In the data rows, 128 means zero.
What is the hidden score of each row? Scores go from 0 to 20, and 10 is about the middle. The score is a weighted sum of the row's numbers plus the product of two more (or one squared), each taken from its middle value.
[112, 109, 151, 118, 119, 123, 108, 168, 127, 105, 112, 127, 121, 118, 136, 123, 117, 115, 115, 115, 147] ~ 8
[126, 122, 129, 117, 110, 154, 122, 118, 115, 126, 145, 130, 117, 130, 115, 160, 184, 182, 117, 129, 106] ~ 11
[207, 119, 151, 115, 118, 184, 109, 112, 146, 111, 126, 182, 119, 121, 116, 112, 108, 112, 122, 116, 114] ~ 6
[117, 190, 114, 216, 158, 114, 169, 121, 112, 126, 141, 115, 121, 121, 116, 117, 221, 121, 116, 124, 113] ~ 7
[121, 175, 113, 167, 138, 111, 168, 125, 118, 114, 117, 110, 125, 173, 114, 112, 190, 112, 121, 125, 119] ~ 12
[108, 164, 106, 189, 158, 123, 166, 121, 116, 143, 154, 104, 122, 114, 112, 118, 129, 115, 107, 121, 110] ~ 14
[122, 117, 136, 119, 110, 118, 105, 117, 117, 116, 120, 129, 112, 118, 142, 153, 116, 119, 124, 138, 115] ~ 10
[115, 203, 114, 213, 160, 122, 157, 118, 110, 129, 120, 116, 120, 113, 120, 137, 129, 116, 116, 121, 116] ~ 8
[108, 115, 111, 122, 114, 115, 150, 128, 112, 188, 119, 110, 142, 118, 120, 184, 122, 171, 113, 224, 114] ~ 9
[114, 114, 158, 118, 112, 118, 109, 142, 149, 112, 142, 160, 120, 123, 122, 113, 116, 119, 129, 136, 156] ~ 6
[143, 165, 105, 142, 130, 123, 136, 129, 111, 119, 119, 118, 121, 154, 122, 114, 129, 106, 115, 117, 111] ~ 17
[111, 122, 110, 218, 109, 120, 157, 125, 104, 123, 117, 113, 203, 115, 128, 209, 125, 128, 112, 123, 116] ~ 7
[118, 114, 145, 121, 112, 116, 114, 121, 110, 137, 120, 116, 120, 121, 124, 149, 116, 144, 118, 188, 123] ~ 9
[135, 111, 132, 122, 114, 151, 112, 113, 113, 140, 128, 110, 140, 122, 120, 176, 126, 174, 120, 141, 119] ~ 10
[163, 114, 113, 120, 111, 108, 132, 118, 106, 108, 117, 112, 221, 151, 151, 146, 115, 110, 166, 137, 144] ~ 10
[118, 125, 132, 106, 120, 117, 113, 128, 135, 120, 112, 117, 120, 125, 180, 119, 116, 114, 122, 128, 129] ~ 11
[122, 111, 120, 110, 120, 112, 110, 119, 190, 108, 120, 152, 117, 131, 155, 111, 115, 114, 119, 118, 133] ~ 11
[159, 115, 125, 122, 223, 125, 105, 117, 172, 121, 122, 121, 120, 113, 127, 111, 105, 122, 126, 112, 125] ~ 8
[117, 110, 111, 115, 123, 116, 109, 117, 152, 116, 120, 139, 117, 118, 224, 113, 132, 128, 118, 118, 123] ~ 8
[114, 116, 164, 110, 109, 118, 116, 125, 120, 133, 113, 126, 116, 124, 123, 130, 118, 114, 120, 135, 135] ~ 8
[125, 172, 143, 128, 117, 118, 152, 220, 108, 105, 181, 115, 124, 122, 117, 117, 171, 115, 126, 115, 113] ~ 16
[122, 119, 143, 122, 104, 121, 117, 118, 105, 125, 119, 119, 124, 124, 130, 156, 118, 126, 115, 164, 122] ~ 9
[143, 118, 140, 111, 108, 123, 118, 131, 131, 117, 126, 177, 119, 137, 114, 120, 116, 111, 121, 121, 116] ~ 11
[116, 170, 115, 187, 208, 120, 161, 121, 122, 162, 154, 116, 119, 120, 124, 107, 132, 112, 116, 118, 115] ~ 11
[214, 119, 138, 121, 114, 172, 114, 118, 141, 119, 119, 159, 120, 128, 122, 110, 120, 113, 118, 118, 114] ~ 9
[106, 128, 114, 169, 213, 123, 176, 121, 113, 181, 200, 113, 115, 115, 120, 144, 124, 105, 120, 127, 106] ~ 15
[121, 126, 117, 122, 126, 119, 118, 117, 125, 132, 122, 116, 112, 118, 122, 112, 123, 133, 118, 123, 112] ~ 14
[122, 178, 151, 125, 111, 124, 147, 223, 116, 117, 187, 115, 125, 123, 115, 110, 166, 114, 115, 115, 114] ~ 18
[121, 119, 171, 111, 116, 121, 108, 160, 150, 112, 154, 172, 116, 120, 117, 114, 118, 110, 118, 132, 157] ~ 6
[164, 118, 110, 117, 108, 113, 131, 108, 116, 111, 118, 114, 215, 142, 148, 148, 108, 118, 151, 141, 135] ~ 10
[117, 114, 109, 118, 126, 119, 108, 118, 119, 112, 120, 120, 130, 165, 136, 117, 111, 108, 148, 119, 170] ~ 13
[117, 121, 112, 173, 109, 128, 145, 131, 111, 123, 120, 108, 140, 121, 125, 193, 124, 118, 120, 135, 116] ~ 9
[195, 121, 120, 127, 137, 206, 123, 114, 124, 129, 120, 132, 117, 124, 121, 114, 114, 116, 117, 121, 120] ~ 10
[122, 104, 112, 118, 117, 176, 126, 112, 118, 133, 133, 126, 121, 118, 123, 110, 126, 139, 116, 199, 121] ~ 12
[142, 123, 110, 128, 116, 224, 127, 112, 129, 118, 120, 123, 125, 122, 118, 114, 120, 116, 119, 116, 116] ~ 13
[146, 117, 104, 120, 160, 112, 114, 118, 105, 112, 107, 124, 180, 224, 129, 119, 101, 119, 207, 112, 184] ~ 11
[117, 118, 127, 124, 220, 114, 127, 116, 108, 232, 118, 105, 118, 116, 113, 120, 130, 225, 115, 123, 114] ~ 9
[123, 128, 161, 120, 107, 122, 141, 225, 122, 114, 195, 127, 115, 121, 106, 115, 156, 119, 126, 109, 111] ~ 14
[117, 171, 105, 194, 155, 113, 146, 118, 119, 118, 124, 110, 118, 113, 117, 113, 215, 122, 116, 112, 114] ~ 9
[119, 197, 107, 146, 117, 196, 148, 118, 130, 125, 117, 107, 120, 117, 111, 114, 122, 116, 118, 114, 108] ~ 17
[117, 115, 112, 115, 125, 116, 143, 116, 116, 159, 119, 108, 121, 113, 117, 144, 161, 221, 115, 126, 114] ~ 9
[117, 117, 137, 113, 111, 119, 123, 122, 111, 125, 116, 116, 126, 149, 127, 133, 109, 118, 124, 144, 131] ~ 12
[117, 111, 177, 114, 115, 166, 108, 117, 126, 133, 122, 166, 122, 121, 118, 115, 119, 108, 126, 137, 136] ~ 4
[158, 119, 114, 121, 148, 121, 103, 115, 191, 109, 117, 150, 122, 113, 164, 110, 124, 112, 118, 118, 129] ~ 8
[119, 216, 112, 194, 169, 119, 171, 122, 112, 124, 124, 109, 125, 118, 117, 110, 182, 122, 118, 109, 111] ~ 9
[117, 119, 135, 119, 140, 115, 113, 118, 129, 166, 120, 112, 111, 121, 116, 111, 118, 160, 118, 136, 125] ~ 12
[131, 117, 116, 118, 112, 109, 131, 112, 110, 107, 110, 119, 221, 133, 142, 125, 110, 115, 214, 122, 184] ~ 8
[122, 138, 153, 122, 105, 119, 152, 223, 125, 114, 191, 132, 121, 126, 102, 112, 162, 109, 122, 112, 111] ~ 15
[117, 121, 134, 124, 114, 132, 115, 201, 116, 117, 109, 110, 122, 118, 123, 160, 120, 133, 119, 112, 115] ~ 16
[122, 113, 147, 122, 119, 141, 120, 118, 119, 125, 135, 129, 122, 130, 120, 161, 135, 156, 120, 123, 118] ~ 9
[137, 132, 116, 122, 124, 113, 116, 117, 130, 116, 120, 136, 122, 124, 124, 105, 125, 116, 112, 116, 115] ~ 14
[116, 124, 115, 119, 117, 124, 132, 115, 119, 128, 124, 112, 117, 115, 124, 162, 195, 154, 114, 124, 114] ~ 7
[113, 112, 132, 112, 111, 196, 123, 116, 126, 136, 129, 180, 118, 116, 116, 112, 109, 111, 116, 125, 110] ~ 10
[113, 169, 108, 178, 191, 123, 168, 118, 116, 155, 159, 114, 114, 106, 119, 112, 137, 113, 115, 121, 111] ~ 11
[119, 217, 111, 191, 170, 120, 163, 118, 116, 116, 131, 115, 120, 123, 112, 117, 197, 116, 115, 114, 108] ~ 9
[174, 117, 109, 118, 109, 111, 149, 116, 115, 109, 112, 112, 219, 170, 135, 141, 110, 120, 181, 139, 134] ~ 9
[120, 122, 153, 113, 111, 113, 101, 119, 114, 127, 126, 126, 121, 121, 129, 135, 120, 115, 119, 176, 125] ~ 10
[120, 112, 172, 118, 114, 121, 109, 153, 173, 112, 144, 167, 119, 122, 117, 115, 110, 111, 136, 141, 179] ~ 3
[171, 117, 118, 112, 139, 110, 112, 127, 120, 108, 120, 166, 156, 225, 131, 112, 113, 123, 172, 111, 120] ~ 14
[129, 123, 214, 108, 113, 122, 111, 229, 138, 115, 168, 191, 118, 123, 113, 114, 127, 116, 120, 126, 122] ~ 3
[116, 114, 114, 115, 111, 162, 114, 117, 181, 115, 114, 179, 117, 120, 120, 113, 112, 111, 122, 116, 118] ~ 12
[126, 127, 158, 116, 116, 114, 147, 224, 126, 119, 196, 144, 113, 118, 110, 123, 150, 121, 124, 108, 120] ~ 12
[122, 120, 130, 110, 114, 109, 111, 121, 121, 118, 111, 118, 125, 133, 169, 129, 119, 118, 115, 155, 122] ~ 11
[114, 120, 134, 116, 115, 117, 103, 138, 127, 107, 109, 126, 125, 128, 139, 117, 112, 117, 121, 116, 161] ~ 11
[119, 113, 142, 122, 124, 116, 109, 151, 134, 109, 110, 124, 111, 128, 152, 115, 122, 111, 121, 115, 151] ~ 8
[191, 123, 108, 122, 131, 113, 137, 118, 106, 116, 116, 116, 219, 164, 126, 129, 107, 112, 190, 116, 155] ~ 10
[110, 124, 108, 128, 117, 117, 137, 122, 127, 124, 117, 117, 119, 116, 122, 158, 208, 129, 118, 122, 117] ~ 7
[114, 124, 134, 122, 121, 220, 132, 120, 109, 152, 190, 126, 124, 116, 114, 113, 128, 118, 121, 135, 112] ~ 18
[124, 118, 115, 124, 113, 118, 123, 117, 105, 118, 112, 102, 222, 170, 123, 114, 113, 111, 215, 112, 197] ~ 9
[118, 115, 120, 108, 114, 118, 108, 123, 140, 121, 120, 110, 124, 120, 214, 124, 118, 119, 120, 161, 124] ~ 12
[113, 123, 112, 123, 112, 121, 150, 115, 113, 146, 116, 116, 121, 105, 110, 128, 176, 178, 121, 119, 118] ~ 9
[144, 123, 112, 122, 111, 116, 119, 121, 126, 113, 112, 108, 152, 123, 128, 135, 109, 120, 128, 125, 125] ~ 14
[207, 130, 121, 122, 122, 219, 123, 115, 122, 119, 123, 134, 127, 120, 116, 110, 110, 116, 114, 119, 113] ~ 11
[117, 111, 130, 122, 128, 116, 105, 125, 112, 115, 112, 126, 127, 129, 149, 117, 116, 120, 121, 113, 177] ~ 9
[128, 126, 149, 116, 101, 119, 152, 207, 121, 133, 193, 140, 119, 125, 104, 117, 135, 132, 122, 114, 119] ~ 14
[146, 113, 112, 106, 142, 107, 113, 115, 113, 109, 111, 181, 174, 229, 118, 113, 110, 121, 171, 120, 129] ~ 15
[122, 117, 106, 115, 117, 119, 108, 123, 146, 127, 113, 110, 119, 118, 221, 111, 114, 113, 131, 167, 149] ~ 11
[183, 152, 154, 122, 128, 157, 121, 121, 129, 141, 117, 113, 115, 112, 113, 118, 116, 149, 114, 112, 125] ~ 7
[118, 121, 120, 145, 115, 119, 136, 118, 112, 118, 119, 110, 154, 120, 120, 182, 125, 126, 117, 120, 119] ~ 10
[120, 141, 121, 116, 154, 120, 130, 123, 115, 158, 113, 115, 120, 114, 116, 101, 116, 147, 112, 112, 112] ~ 14
[117, 116, 123, 122, 106, 139, 141, 115, 112, 167, 113, 105, 137, 114, 124, 179, 119, 204, 112, 200, 115] ~ 9
[120, 119, 111, 122, 122, 116, 113, 118, 111, 102, 115, 110, 213, 189, 127, 123, 109, 116, 212, 114, 183] ~ 11
[110, 111, 185, 113, 113, 144, 125, 129, 109, 166, 225, 162, 118, 151, 96, 120, 125, 179, 117, 119, 112] ~ 19
[133, 122, 110, 118, 112, 116, 160, 121, 116, 110, 114, 118, 205, 163, 120, 133, 109, 110, 179, 118, 140] ~ 11
[133, 114, 132, 114, 117, 118, 111, 132, 189, 112, 140, 177, 127, 125, 136, 111, 126, 121, 129, 128, 137] ~ 9
[120, 112, 126, 114, 121, 117, 113, 147, 186, 115, 153, 163, 124, 120, 137, 108, 118, 119, 182, 122, 157] ~ 9
[122, 118, 133, 107, 118, 116, 109, 121, 137, 104, 115, 111, 124, 121, 192, 124, 115, 116, 124, 134, 120] ~ 10
[122, 123, 120, 115, 129, 108, 136, 113, 114, 109, 118, 116, 147, 120, 215, 114, 108, 123, 163, 195, 157] ~ 2
[166, 119, 142, 117, 132, 125, 113, 137, 169, 117, 139, 162, 119, 121, 128, 113, 118, 120, 122, 129, 133] ~ 7
[126, 134, 105, 127, 118, 130, 136, 126, 158, 112, 124, 109, 117, 113, 122, 123, 123, 118, 122, 118, 109] ~ 15
[209, 172, 125, 124, 132, 214, 135, 111, 124, 133, 126, 110, 115, 112, 106, 118, 123, 125, 117, 112, 112] ~ 10
[119, 118, 111, 118, 117, 116, 143, 115, 116, 112, 110, 111, 195, 124, 173, 124, 111, 117, 164, 147, 167] ~ 6
[120, 112, 137, 116, 108, 115, 111, 146, 142, 108, 116, 118, 120, 121, 161, 117, 120, 124, 120, 129, 127] ~ 10
[119, 111, 155, 115, 118, 175, 113, 118, 129, 145, 122, 170, 112, 120, 115, 113, 116, 118, 118, 126, 116] ~ 9
[115, 117, 138, 109, 121, 120, 113, 118, 124, 128, 124, 144, 117, 117, 131, 110, 120, 125, 113, 150, 125] ~ 9
[117, 121, 114, 120, 159, 104, 115, 119, 131, 114, 117, 119, 124, 125, 146, 116, 115, 115, 126, 109, 197] ~ 6
[110, 116, 192, 121, 110, 124, 116, 166, 109, 120, 122, 117, 120, 121, 124, 128, 123, 116, 116, 124, 142] ~ 4
[107, 141, 106, 169, 174, 115, 163, 118, 107, 149, 150, 108, 113, 119, 111, 137, 120, 119, 117, 115, 112] ~ 11
[123, 148, 158, 124, 115, 121, 145, 225, 112, 116, 199, 131, 125, 128, 111, 113, 174, 113, 129, 114, 116] ~ 15
[113, 118, 133, 120, 111, 149, 131, 119, 114, 208, 122, 113, 128, 119, 116, 166, 113, 216, 116, 174, 108] ~ 11
[115, 151, 109, 176, 176, 123, 152, 125, 116, 144, 134, 112, 112, 114, 124, 122, 130, 111, 120, 114, 123] ~ 9
[106, 125, 106, 120, 154, 123, 156, 123, 110, 131, 115, 113, 119, 117, 124, 173, 118, 126, 122, 184, 117] ~ 7
[117, 114, 113, 119, 119, 121, 106, 120, 153, 118, 113, 139, 117, 125, 177, 110, 116, 123, 120, 119, 149] ~ 10
[113, 114, 116, 220, 109, 120, 150, 125, 105, 108, 114, 115, 192, 118, 124, 202, 123, 114, 114, 114, 126] ~ 5
[107, 114, 140, 120, 115, 116, 119, 126, 119, 152, 120, 115, 120, 123, 123, 128, 109, 135, 125, 160, 110] ~ 13
[118, 117, 109, 110, 113, 224, 144, 118, 135, 114, 126, 147, 122, 124, 122, 121, 127, 116, 115, 116, 109] ~ 10
[123, 157, 109, 152, 142, 113, 153, 119, 106, 112, 119, 121, 130, 190, 122, 118, 161, 119, 121, 120, 111] ~ 14
[122, 182, 143, 123, 111, 113, 164, 220, 117, 116, 173, 119, 125, 116, 113, 120, 158, 117, 122, 117, 116] ~ 15
[126, 115, 111, 117, 138, 139, 108, 114, 192, 115, 117, 165, 112, 118, 123, 109, 119, 113, 115, 121, 124] ~ 11
[175, 116, 126, 109, 136, 116, 122, 123, 116, 110, 119, 172, 172, 223, 118, 113, 109, 120, 217, 119, 141] ~ 10
[120, 110, 136, 111, 111, 107, 108, 118, 116, 116, 120, 119, 124, 126, 164, 124, 118, 126, 126, 157, 120] ~ 10
[124, 121, 157, 120, 108, 156, 115, 123, 137, 124, 114, 167, 121, 118, 114, 115, 116, 115, 118, 124, 117] ~ 7
[116, 191, 116, 216, 169, 112, 157, 125, 118, 127, 133, 117, 113, 116, 117, 121, 222, 116, 116, 124, 111] ~ 6
[114, 115, 114, 122, 123, 120, 141, 123, 135, 136, 115, 116, 117, 122, 114, 142, 146, 173, 117, 120, 108] ~ 11
[117, 116, 133, 116, 107, 121, 105, 114, 116, 112, 120, 146, 117, 118, 135, 128, 122, 115, 115, 135, 122] ~ 10
[125, 115, 129, 112, 114, 121, 113, 129, 126, 120, 114, 119, 117, 118, 179, 115, 118, 116, 111, 145, 114] ~ 10
[117, 139, 130, 219, 115, 126, 133, 191, 115, 114, 118, 109, 117, 122, 119, 146, 113, 119, 117, 117, 112] ~ 5
[129, 142, 124, 138, 113, 142, 121, 122, 138, 134, 124, 119, 110, 118, 111, 104, 124, 112, 112, 119, 119] ~ 15
[131, 158, 110, 180, 141, 175, 146, 119, 118, 131, 121, 116, 124, 121, 109, 113, 125, 112, 113, 121, 115] ~ 11
[117, 116, 113, 124, 122, 123, 147, 121, 136, 130, 120, 117, 110, 107, 116, 152, 156, 157, 119, 119, 117] ~ 8
[117, 172, 118, 219, 122, 121, 155, 127, 112, 121, 120, 112, 115, 117, 116, 136, 125, 116, 112, 118, 114] ~ 7
[116, 117, 132, 121, 110, 128, 113, 121, 119, 126, 121, 111, 116, 115, 124, 112, 145, 134, 115, 123, 107] ~ 14
[123, 116, 135, 120, 109, 147, 148, 119, 108, 161, 117, 111, 176, 121, 116, 194, 115, 206, 118, 186, 108] ~ 7
[120, 114, 134, 113, 112, 128, 113, 136, 201, 119, 171, 159, 117, 116, 131, 111, 118, 117, 154, 124, 176] ~ 9
[216, 147, 122, 120, 116, 142, 135, 123, 146, 116, 122, 132, 123, 120, 113, 111, 126, 121, 127, 120, 113] ~ 9
[123, 112, 141, 115, 112, 126, 116, 115, 115, 122, 119, 148, 117, 130, 131, 151, 136, 132, 118, 129, 117] ~ 8
[113, 113, 111, 111, 108, 116, 111, 118, 177, 116, 124, 157, 126, 118, 183, 105, 116, 116, 121, 143, 122] ~ 12
[111, 139, 113, 113, 105, 123, 170, 177, 139, 133, 165, 113, 115, 113, 115, 112, 146, 112, 107, 121, 118] ~ 17
[114, 116, 114, 115, 117, 117, 112, 117, 111, 110, 104, 114, 161, 227, 129, 116, 114, 111, 192, 113, 181] ~ 13
[125, 116, 122, 118, 126, 119, 111, 115, 111, 190, 126, 118, 114, 114, 120, 120, 121, 201, 115, 153, 112] ~ 14
[113, 116, 116, 125, 132, 111, 112, 116, 110, 113, 111, 101, 200, 131, 147, 111, 106, 114, 195, 120, 193] ~ 9
[122, 114, 125, 115, 127, 125, 111, 125, 116, 111, 114, 129, 128, 125, 146, 119, 111, 113, 123, 121, 161] ~ 10
[114, 116, 133, 147, 117, 121, 113, 185, 119, 115, 114, 116, 122, 118, 129, 183, 126, 116, 118, 112, 105] ~ 14
[141, 121, 119, 119, 104, 114, 115, 123, 110, 113, 114, 113, 157, 149, 122, 130, 106, 113, 148, 126, 132] ~ 15
[120, 113, 118, 123, 115, 138, 138, 112, 111, 137, 122, 113, 125, 120, 128, 184, 122, 164, 118, 170, 122] ~ 8
[127, 110, 128, 116, 119, 116, 105, 117, 208, 111, 130, 170, 121, 118, 126, 115, 117, 121, 128, 121, 136] ~ 9
[110, 134, 111, 125, 174, 119, 161, 114, 124, 129, 126, 110, 122, 120, 129, 188, 116, 120, 113, 230, 120] ~ 13
[122, 121, 115, 112, 117, 119, 109, 120, 146, 111, 118, 114, 123, 121, 223, 111, 111, 115, 124, 171, 139] ~ 11
[120, 179, 129, 128, 115, 109, 165, 219, 122, 122, 152, 118, 120, 122, 114, 109, 176, 119, 124, 119, 120] ~ 16
[115, 157, 111, 148, 158, 121, 154, 118, 115, 136, 113, 105, 117, 113, 120, 120, 145, 121, 120, 119, 109] ~ 10
[118, 117, 142, 118, 109, 119, 113, 118, 117, 150, 111, 114, 120, 121, 129, 129, 115, 116, 115, 169, 116] ~ 12
[118, 144, 112, 124, 112, 139, 162, 143, 130, 140, 145, 118, 113, 121, 113, 110, 153, 121, 118, 118, 119] ~ 15
[123, 116, 150, 118, 111, 124, 116, 153, 136, 116, 113, 131, 124, 122, 124, 115, 116, 118, 120, 121, 157] ~ 8
[123, 117, 172, 111, 111, 142, 110, 121, 121, 132, 135, 155, 119, 120, 118, 116, 113, 116, 121, 142, 162] ~ 5
[115, 159, 111, 143, 143, 116, 141, 117, 120, 119, 116, 108, 117, 117, 124, 109, 167, 118, 115, 133, 117] ~ 11
[113, 117, 162, 115, 107, 110, 113, 117, 113, 171, 111, 124, 118, 124, 120, 136, 110, 127, 122, 178, 111] ~ 10
[113, 119, 120, 159, 106, 126, 122, 187, 115, 112, 111, 119, 127, 116, 118, 167, 129, 120, 113, 116, 119] ~ 15
[147, 166, 128, 145, 141, 119, 128, 118, 116, 122, 122, 127, 111, 117, 118, 109, 111, 114, 118, 117, 113] ~ 11
[114, 126, 112, 125, 115, 121, 148, 125, 128, 120, 115, 116, 118, 113, 121, 183, 136, 133, 121, 164, 110] ~ 8
[121, 117, 130, 122, 107, 147, 121, 117, 109, 140, 132, 125, 122, 113, 116, 167, 139, 175, 114, 125, 117] ~ 10
[130, 215, 114, 181, 143, 114, 156, 125, 116, 115, 124, 109, 117, 116, 116, 118, 130, 123, 124, 114, 118] ~ 11
[112, 121, 117, 123, 111, 117, 148, 121, 141, 119, 124, 115, 112, 119, 126, 184, 168, 142, 116, 157, 118] ~ 8
[115, 112, 158, 111, 112, 120, 104, 125, 135, 121, 111, 132, 119, 123, 116, 121, 111, 116, 118, 129, 155] ~ 7
[115, 118, 147, 117, 113, 118, 119, 115, 119, 142, 125, 125, 124, 119, 123, 120, 117, 145, 116, 152, 119] ~ 10
[122, 120, 168, 115, 114, 122, 106, 187, 190, 105, 168, 188, 119, 114, 118, 112, 118, 119, 125, 119, 149] ~ 7
[156, 121, 117, 117, 190, 120, 125, 118, 176, 116, 113, 117, 129, 117, 125, 114, 114, 120, 125, 109, 129] ~ 8
[184, 154, 120, 145, 131, 220, 128, 119, 112, 131, 119, 108, 119, 126, 112, 115, 124, 125, 120, 123, 115] ~ 12
[114, 116, 111, 130, 112, 134, 168, 120, 108, 124, 115, 112, 127, 114, 128, 196, 126, 114, 125, 152, 112] ~ 6
[181, 123, 116, 120, 153, 111, 111, 113, 189, 122, 119, 156, 120, 124, 129, 108, 116, 113, 115, 112, 116] ~ 9
[142, 123, 126, 127, 143, 194, 123, 111, 120, 159, 120, 119, 116, 119, 120, 113, 123, 157, 115, 124, 124] ~ 10
[120, 189, 114, 151, 148, 126, 141, 116, 127, 126, 111, 110, 118, 121, 123, 123, 121, 119, 119, 116, 103] ~ 13
[113, 111, 115, 115, 147, 122, 116, 112, 111, 180, 115, 116, 120, 114, 120, 117, 129, 223, 109, 124, 118] ~ 12
[122, 122, 106, 122, 142, 120, 114, 114, 119, 109, 106, 115, 146, 152, 132, 113, 106, 114, 173, 116, 179] ~ 10
[117, 113, 112, 124, 124, 137, 121, 118, 135, 117, 117, 131, 117, 124, 126, 102, 117, 127, 122, 176, 109] ~ 11
[216, 119, 142, 124, 140, 129, 112, 118, 195, 117, 116, 142, 120, 123, 124, 111, 107, 114, 117, 119, 116] ~ 6
[105, 119, 114, 124, 137, 119, 148, 127, 122, 133, 122, 112, 116, 112, 119, 124, 169, 133, 120, 126, 114] ~ 10
[117, 121, 119, 117, 115, 137, 115, 125, 107, 212, 120, 118, 117, 126, 113, 157, 124, 199, 118, 159, 111] ~ 13
[116, 119, 110, 114, 129, 116, 112, 123, 114, 110, 116, 113, 160, 191, 129, 122, 116, 111, 198, 113, 184] ~ 11
[119, 120, 135, 111, 136, 115, 123, 107, 131, 169, 119, 121, 116, 112, 111, 115, 114, 157, 118, 143, 137] ~ 9
[117, 124, 155, 116, 107, 118, 152, 228, 121, 119, 190, 145, 122, 118, 109, 124, 140, 132, 124, 115, 114] ~ 9
[109, 121, 110, 128, 102, 117, 148, 123, 127, 115, 119, 114, 117, 117, 122, 192, 219, 133, 116, 132, 105] ~ 4
[120, 117, 120, 116, 133, 114, 106, 123, 131, 116, 111, 122, 121, 121, 163, 108, 114, 110, 122, 116, 153] ~ 11
[116, 119, 106, 120, 119, 160, 145, 114, 133, 129, 122, 118, 115, 117, 120, 118, 117, 119, 117, 127, 109] ~ 13
[157, 195, 98, 117, 135, 119, 137, 117, 142, 117, 118, 115, 121, 115, 109, 117, 116, 125, 118, 111, 119] ~ 14
[177, 117, 154, 118, 115, 125, 118, 121, 153, 112, 126, 180, 122, 132, 122, 114, 117, 114, 120, 118, 121] ~ 5
[123, 116, 161, 121, 115, 121, 157, 172, 112, 159, 223, 142, 118, 133, 98, 126, 135, 151, 118, 113, 103] ~ 16
[221, 198, 126, 120, 126, 199, 137, 118, 133, 135, 117, 113, 122, 115, 113, 113, 120, 147, 122, 107, 116] ~ 7
[215, 116, 122, 116, 219, 125, 110, 115, 208, 123, 117, 123, 122, 114, 134, 115, 108, 122, 124, 106, 119] ~ 5
[119, 184, 111, 218, 160, 112, 167, 125, 113, 120, 147, 114, 122, 120, 116, 135, 206, 116, 115, 117, 115] ~ 8
[123, 117, 109, 118, 171, 108, 112, 117, 144, 118, 109, 105, 151, 126, 126, 113, 105, 115, 151, 112, 186] ~ 7
[116, 119, 119, 115, 118, 116, 131, 117, 114, 196, 117, 108, 113, 113, 124, 165, 123, 176, 113, 165, 116] ~ 9
[117, 117, 168, 122, 107, 121, 143, 191, 109, 140, 208, 150, 116, 121, 111, 122, 125, 129, 119, 114, 116] ~ 10
[151, 123, 145, 115, 107, 114, 112, 117, 112, 120, 122, 129, 121, 118, 225, 144, 118, 121, 129, 157, 135] ~ 3
[117, 115, 110, 112, 124, 116, 105, 122, 219, 117, 117, 156, 123, 119, 163, 120, 119, 116, 124, 121, 136] ~ 11
[113, 119, 107, 123, 134, 119, 147, 118, 127, 127, 113, 113, 119, 114, 126, 154, 191, 147, 120, 121, 116] ~ 7
[123, 113, 134, 115, 118, 122, 110, 141, 156, 118, 117, 116, 119, 123, 166, 117, 122, 113, 121, 120, 130] ~ 11
[122, 157, 124, 121, 139, 123, 139, 116, 119, 167, 118, 109, 112, 113, 112, 116, 122, 167, 116, 112, 106] ~ 14
[117, 116, 185, 116, 111, 122, 111, 203, 155, 116, 171, 201, 115, 118, 120, 120, 115, 119, 117, 118, 133] ~ 4
[117, 141, 102, 158, 113, 118, 169, 137, 109, 120, 152, 116, 121, 137, 120, 115, 190, 116, 117, 146, 114] ~ 13
[186, 119, 160, 114, 141, 146, 105, 119, 186, 124, 117, 148, 112, 121, 126, 113, 110, 115, 117, 115, 116] ~ 6
[113, 115, 108, 139, 127, 116, 161, 118, 111, 168, 157, 117, 118, 121, 119, 169, 115, 119, 114, 127, 118] ~ 14
[111, 117, 153, 119, 124, 116, 105, 158, 140, 113, 110, 131, 118, 119, 147, 111, 132, 114, 124, 116, 159] ~ 7
[122, 121, 127, 123, 122, 128, 113, 117, 131, 119, 112, 142, 122, 115, 119, 118, 117, 114, 122, 119, 112] ~ 12
[113, 108, 124, 112, 129, 126, 127, 112, 119, 198, 133, 116, 117, 116, 117, 128, 143, 220, 114, 136, 107] ~ 13
[114, 144, 111, 124, 136, 123, 131, 114, 116, 146, 120, 112, 116, 112, 124, 118, 131, 162, 114, 123, 115] ~ 13
[120, 116, 108, 114, 110, 124, 132, 123, 116, 117, 122, 117, 119, 118, 120, 167, 215, 164, 117, 128, 112] ~ 7
[120, 121, 197, 118, 119, 128, 110, 150, 116, 149, 222, 179, 121, 145, 103, 112, 123, 147, 116, 118, 108] ~ 14
[115, 114, 156, 116, 118, 119, 111, 151, 140, 113, 117, 130, 117, 123, 127, 119, 118, 119, 122, 112, 156] ~ 7
[122, 143, 122, 124, 113, 114, 164, 178, 127, 116, 149, 114, 120, 113, 113, 118, 169, 121, 120, 118, 118] ~ 12
